Here are some points:
-26:32:5:-81:66:85:-90:84:14:20:0:21:70:127:-26:35:10:9:35:15:31:-42:50:-50:-100:86:-45:-45:117:-127:102:-103
-42:47:-3:-15:7:5:34:-30:60:-27:35:-18:-10:3:0:-26:1:-36:-2:10:46:3:-41:10:22:-36:14:15:-53:-10:22:67
41:33:-15:-52:-36:-17:27:10:-8:18:24:-34:-11:-32:27:7:19:-2:-37:-26:43:-62:9:62:-25:14:73:-33:48:-59:22:-41
-37:-8:-36:24:-20:-6:50:16:35:-7:-1:-33:29:-26:26:4:11:13:-11:30:43:18:-43:-5:-4:0:0:12:-55:9:13:20
1:22:-16:-49:-11:2:80:30:10:-1:25:-25:-27:25:12:-10:-3:2:14:-43:55:-32:7:51:-11:14:-13:-22:34:9:5:-58
-32:-19:17:0:-29:1:8:10:3:-16:41:-16:18:-8:-41:-37:44:-23:-8:4:-70:-3:-47:-6:32:-29:-22:-57:-27:-27:-41:-2
1:-49:41:14:52:24:-81:-39:4:-123:-113:-55:1:89:127:62:-25:73:21:-15:-57:26:15:-73:-44:55:-14:112:-27:-54:-13:-38
-6:9:-13:-15:-33:4:76:17:9:56:38:-40:-55:5:-35:1:-5:0:14:-12:29:-33:32:28:8:31:49:-22:47:-14:26:-6
33:9:-1:-54:-22:-12:25:75:19:14:-10:-38:-35:-17:-20:-50:24:-35:-48:7:64:-70:35:62:-6:7:77:16:42:18:30:-40
7:-15:47:27:23:7:-16:26:-19:-33:-34:40:29:-24:-50:-70:26:-53:-9:20:6:-24:-9:-24:-7:-19:-33:-26:2:-50:-59:18
-30:46:-13:-20:17:-10:26:-21:51:-29:34:-32:-26:1:1:-39:-5:-52:3:4:46:-10:-41:13:23:-13:14:14:-22:-31:22:63
-11:9:-3:-17:-38:-21:74:24:32:41:31:-41:-51:-5:-19:10:-2:10:1:11:1:-30:14:40:18:-10:53:-40:37:7:11:-32
-32:-15:11:-21:11:-9:8:19:-22:-9:25:-16:26:15:-15:-46:39:9:-29:1:-70:-20:-45:-10:16:-26:-23:-64:-24:-18:-31:6
-46:-15:-19:-7:-34:19:102:77:22:33:2:-24:1:69:-28:45:-4:27:22:41:11:39:13:39:-25:27:86:-1:89:55:10:-17
-4:12:15:23:1:-21:-36:-50:-32:9:-46:82:-44:23:21:11:-7:-4:13:25:0:-15:56:-12:-22:12:-12:1:-59:56:18:-20
-17:-12:11:55:1:-14:-11:-23:-36:-12:-36:81:-5:30:-6:24:-2:-2:13:7:4:-17:36:-12:-24:39:43:5:-34:30:-13:-54
48:-19:-20:61:7:50:27:-8:-5:46:-4:14:-17:6:11:-64:-79:32:-37:34:33:111:-22:7:-14:-23:-57:65:63:1:-65:11
30:-50:-33:39:9:34:-22:-8:-34:64:12:-10:-13:6:-4:-56:-17:19:19:-72:-26:28:6:10:-19:54:-59:-51:8:13:-21:48
-24:-25:32:-21:-2:13:-10:23:1:-1:30:-17:6:25:-68:-56:40:-12:-19:3:-71:-16:-55:2:35:-16:-17:-65:-41:-27:-12:10
-43:7:26:-10:32:30:-40:-25:21:-38:79:-15:25:29:-50:-29:38:-55:-42:-4:-36:-26:-39:23:32:-2:-3:-39:7:-17:-22:20
-19:25:-7:-27:-1:8:-8:-8:32:-7:3:-40:-19:-38:28:-42:22:-64:-2:30:59:19:-27:10:0:-42:-56:31:-19:-26:32:46
-31:-6:7:-17:18:19:-31:8:8:-46:33:-14:40:28:-33:-49:28:-26:-42:-9:-38:-9:-35:-10:1:-34:4:-24:-50:-9:-59:67
-33:33:9:-10:22:-16:25:-9:64:-40:18:-36:-24:-7:-1:-45:-5:-40:-3:-6:54:-12:-51:13:28:-35:5:17:-42:-17:2:64
Here are 10 more points, each followed by its number:
-36:48:-5:74:41:25:-2:44:-97:97:18:-50:84:-25:9:97:-21:1:4:-34:45:60:20:35:45:-21:56:75:-29:-103:51:-69 0
-1:-58:21:-36:-26:10:67:38:31:14:52:-73:-38:-34:-42:-26:37:9:-18:79:46:-43:66:31:41:10:41:-18:67:3:-9:-15 1
9:-2:20:16:15:-13:-39:-26:-37:8:-39:77:-53:28:16:20:-12:-7:10:24:-3:-19:38:-17:-8:12:4:-8:-46:38:8:-37 2
17:116:-76:29:-127:-72:127:-65:78:-127:-55:44:-57:56:-89:127:-27:-7:19:-27:-41:127:-18:-126:95:-35:-55:60:-32:-60:100:-127 3
-8:-60:-94:-36:-45:-35:-52:102:65:88:-116:-5:127:32:1:-55:-19:96:40:42:-44:127:38:4:-13:21:56:33:-55:4:-4:-127 4
-34:-5:-15:34:3:84:47:18:-65:-33:-12:81:91:-68:52:13:80:-106:-7:-14:41:56:-117:-73:-37:-127:-27:-30:-2:-33:94:20 5
-30:-12:8:21:24:4:-82:0:-64:-4:-62:66:-4:22:16:-48:8:15:-7:-10:-71:46:70:-20:-62:2:-31:24:-85:-17:-55:-23 6
-28:2:0:-35:-31:-6:76:1:17:47:34:-22:-60:5:-21:-9:-4:-12:1:-23:-2:-23:-2:65:10:27:43:-66:49:-21:17:-34 7
-23:-18:12:-26:-9:-19:-7:7:-4:-4:17:-8:28:23:-13:-47:19:-1:-38:-26:-74:-16:-53:25:14:-20:-48:-63:3:4:-38:-15 8
16:35:19:16:20:32:-98:10:-24:49:-52:-25:24:-72:13:-9:44:108:-6:4:-5:-20:-11:94:-84:-55:-38:1:34:-42:-55:14 9
Which of these numbered points is nearest to each point below, looking only along the 6 directions in which the first points spread most? Its number follows each.
17:-14:18:24:10:-23:-26:-41:-19:-5:-47:71:-36:21:14:13:-10:-3:14:10:5:-11:43:-13:-23:6:8:15:-44:35:34:-26 > 2
2:-8:29:15:22:-20:-37:-46:-51:8:-52:80:-38:15:12:15:-3:-5:9:43:-2:3:41:-23:-22:7:-2:9:-48:46:17:-35 > 2
74:59:54:69:48:0:-45:127:5:-16:-22:-86:-65:-101:-88:127:-69:125:50:113:-115:5:2:40:50:104:-29:60:-59:-4:45:-71 > 4
69:-18:-41:9:46:26:-12:-10:43:21:1:19:38:21:1:-36:-3:35:35:5:1:37:26:40:-98:-12:-55:6:60:-30:-69:84 > 9
-34:0:30:-22:7:27:10:-3:40:-34:10:-58:-8:-35:18:-59:26:-35:-14:11:74:0:-21:-17:24:-39:-35:7:-25:-11:34:47 > 5
21:-49:34:-41:-41:-67:111:79:-9:66:-4:-38:-20:8:-74:40:1:-58:24:-40:43:-67:48:93:-35:-12:112:-56:74:-10:3:-1 > 7
1:19:15:-79:-91:-127:44:127:-112:-21:30:14:23:-43:-127:86:-67:-127:-42:73:-120:127:-57:-42:-105:-63:68:-19:60:78:38:-117 > 7
16:13:22:-25:-9:-2:60:35:-23:46:11:-69:-38:-61:-25:8:15:5:-7:0:50:-3:26:19:41:9:91:40:31:-42:-18:-10 > 1
-28:-24:20:-3:8:-2:1:8:-8:-20:22:-4:9:13:-51:-56:43:-4:-22:-7:-61:-4:-55:11:22:-28:-7:-60:-21:-29:-24:8 > 8
-33:15:-6:-27:4:14:18:2:27:-18:18:-49:-22:-29:3:-69:19:-40:8:22:61:15:13:-8:-4:-60:-57:21:-21:-16:23:45 > 5
4:-6:26:10:-3:-20:-24:-46:-19:5:-44:68:-53:25:25:15:0:-15:18:27:-1:-6:39:-15:-21:17:-4:1:-49:44:25:-22 > 2
-52:36:-6:-15:19:7:33:-17:70:-28:29:-27:-16:0:6:-47:1:-41:-8:1:39:-11:-36:13:22:-18:-4:23:-34:-28:5:69 > 5
1:50:16:57:35:-13:18:24:-29:-40:40:-36:36:15:35:91:-13:68:-1:25:-23:5:-21:-15:19:17:-8:92:-13:-14:59:-7 > 3
23:-9:4:-9:-26:4:43:-11:-8:-21:68:-69:-46:-19:34:-4:10:12:-15:7:32:-28:25:57:58:3:37:-14:85:-24:24:-4 > 1
30:-49:-33:2:18:44:-29:-20:-17:37:-25:-11:2:-26:-8:-67:-14:29:12:-25:0:59:-28:39:-19:17:-4:-34:-13:11:-29:11 > 9
38:-61:42:35:10:-9:-36:0:28:-7:-30:0:-2:-26:75:7:-14:21:-9:11:-43:37:52:-54:-59:36:-23:5:-30:-11:-72:-48 > 6
-33:28:0:-29:22:9:27:-12:72:-34:28:-23:-14:4:14:-43:-2:-36:-11:3:27:-10:-30:5:16:-34:-4:22:-26:-27:26:68 > 5
49:123:-22:-54:-52:-49:-1:70:25:5:-33:-13:75:-114:51:109:-93:22:73:-93:78:-12:-31:-61:45:77:-96:-31:29:127:54:-26 > 0
33:50:-44:-32:-6:-53:-8:22:8:-62:-66:53:13:44:11:79:-31:50:25:-11:-48:23:72:-61:2:-12:58:69:-12:38:79:13 > 3
-45:-21:-123:25:35:-43:-36:6:22:-6:-49:2:98:-72:44:109:-28:50:123:-23:-103:20:-19:-89:-9:-69:-80:-6:121:-28:8:10 > 4
19:-17:-17:-23:-25:-16:85:38:12:35:44:-30:-21:9:-27:-15:5:-12:4:-7:20:-29:4:46:23:0:51:-52:34:-11:9:-30 > 7
Here are 10 other points, each followed by its number:
-125:111:0:-61:-31:-12:-1:127:-70:120:49:20:106:0:37:95:-73:86:2:-58:-78:-60:24:-87:-38:89:-43:-6:74:1:-6:-100 0
-35:-33:29:12:-5:13:7:18:-10:-16:20:-8:8:3:-56:-66:26:3:-22:0:-76:-16:-54:36:28:-7:-4:-43:-22:-24:-32:0 1
32:-44:-17:56:-8:32:-18:-26:-7:91:3:-46:17:-9:11:-31:-23:39:5:-10:-9:51:-43:14:-5:0:-60:-19:-26:8:-32:22 2
18:-7:19:15:8:-8:-40:-35:-44:13:-47:61:-51:21:7:6:-12:3:35:22:3:-11:37:-20:-18:20:3:23:-57:39:26:-22 3
-34:36:-19:-9:6:-23:29:-13:51:0:3:-18:-34:-6:32:-16:13:-18:21:26:48:-25:-41:-1:-22:-15:-14:23:-56:14:35:63 4
17:-40:38:36:-43:15:-25:33:127:-4:-127:-14:8:-80:46:20:-21:49:51:1:-11:-7:16:-12:4:-62:28:12:68:109:96:-43 5
22:-27:-111:-127:-58:-85:14:-7:-45:-110:75:79:28:19:-5:118:45:52:37:-119:35:-63:-108:-46:10:-127:-79:-66:9:-90:117:34 6
-30:11:-42:11:-1:-4:33:13:29:19:17:-32:12:-29:26:4:19:-29:8:-5:12:11:-40:-74:-10:-61:-3:0:-9:6:3:62 7
0:-10:16:-7:35:-16:-25:-27:-27:13:-11:52:-14:-21:9:-4:27:-11:16:32:15:-6:33:-43:-33:11:9:-25:-25:19:-21:-58 8
-19:-32:126:32:-55:-127:22:127:77:49:26:7:55:-73:54:127:-78:42:-25:100:-26:-94:-85:-11:127:49:63:65:75:19:87:-52 9
Which of these numbered points is nearest to each point below, looking only along the 6 directions in which the first points spread most? Its number follows each.
-40:0:-4:6:-24:-15:31:2:36:-19:16:-41:26:-5:18:-35:-11:-13:8:-5:12:25:-58:-1:-31:-48:-10:2:-47:9:7:26 > 7
-9:-5:-17:-6:-4:-7:47:10:31:5:12:-52:-1:-19:22:-19:-28:-15:22:30:32:16:-44:-30:-18:-28:-21:21:-34:18:-5:38 > 7
-15:11:7:1:25:-31:-21:-11:-20:-25:1:92:-2:-4:-3:24:-14:16:-10:46:-26:-26:48:-28:-19:23:-4:21:-9:-12:-7:-16 > 8
-43:-22:17:5:-2:21:-8:4:2:-15:28:-14:34:15:-45:-50:39:-15:0:7:-65:-4:-49:-1:14:-25:-8:-68:-23:-9:-31:-22 > 1
56:80:-3:-40:-6:11:-57:13:-47:-11:-21:-16:24:15:22:62:69:14:-30:20:-32:-53:20:-55:25:8:-34:15:-62:60:49:11 > 8
-50:127:57:5:89:-13:45:37:76:-90:-42:55:112:90:-32:3:25:-43:29:-25:23:-37:103:30:-127:-39:-91:40:-95:-79:45:-15 > 6
3:16:-52:40:24:31:-31:33:-127:-61:-44:-80:34:39:0:127:47:39:-70:-43:105:99:74:-66:34:-22:-124:-127:77:-55:11:-127 > 0
-28:127:-27:-18:-127:79:-19:53:-17:127:51:64:8:-82:37:103:108:39:-16:-68:-36:-74:94:-87:-60:-1:-15:57:111:83:-77:-116 > 0
14:-33:1:-7:0:45:-9:-59:-32:61:-13:31:10:-8:-8:-43:-22:28:3:-68:-14:45:-54:24:-20:25:-24:-30:21:30:-15:43 > 2
-32:15:56:-87:46:65:-37:78:53:-1:-59:12:127:-62:86:115:94:-7:52:-10:-30:-127:97:-127:46:49:44:50:-73:-45:-111:38 > 6
47:-39:-21:26:-7:48:14:-47:-16:58:-5:0:-3:-8:-10:-67:11:32:16:-80:-2:27:-53:15:-24:18:-48:-28:-14:44:-48:20 > 2
-14:-16:4:-17:-8:0:1:-16:-7:7:16:-8:37:10:-55:-51:38:-10:-1:15:-71:-17:-45:10:24:-43:-35:-75:-28:-34:-27:19 > 1
-33:21:-13:-9:2:-2:36:1:51:7:26:-43:-30:-23:4:-67:11:-21:17:4:22:3:-57:-3:2:-28:-39:-11:-41:-14:27:44 > 7
-39:29:-22:-4:3:-21:21:-15:53:6:-1:-25:-29:-18:16:-9:4:-25:25:26:56:-22:-34:0:-15:-20:-16:17:-59:6:37:65 > 4
31:-12:-5:-50:-76:45:53:30:83:-25:-69:-27:58:-46:20:0:-7:95:10:-78:40:98:110:38:90:4:-21:23:37:-14:-95:-116 > 5
-27:-29:20:0:-12:-4:-10:0:-9:-27:45:-5:-6:19:-33:-63:15:-12:-29:1:-45:-9:-21:-7:18:2:-42:-63:-17:-5:-24:9 > 1
39:-7:-29:26:37:54:-29:-23:-97:34:60:74:47:-45:72:99:-81:94:-3:-22:17:61:-81:93:-40:4:-14:7:-28:-28:-109:8 > 2
13:55:80:33:-85:-66:3:86:-50:-6:-42:89:35:-11:-37:-21:47:89:-16:36:11:53:-63:-22:-4:-51:127:74:19:-43:52:-25 > 5
6:62:50:-1:-21:-58:-61:-11:-4:0:-10:22:25:47:-7:64:12:1:7:15:-15:-11:-3:-48:-4:-42:-15:17:-25:21:23:-41 > 8
30:1:23:8:-1:-24:-44:-43:-37:2:-54:71:-40:14:45:7:2:-10:8:29:-13:-6:44:-18:-10:14:-6:11:-50:37:23:-36 > 3
-9:7:3:-13:2:57:-12:49:-8:-100:27:-39:42:28:7:-57:16:-28:-41:49:-20:-21:-6:-14:7:-52:-70:-39:-1:-62:13:-18 > 6
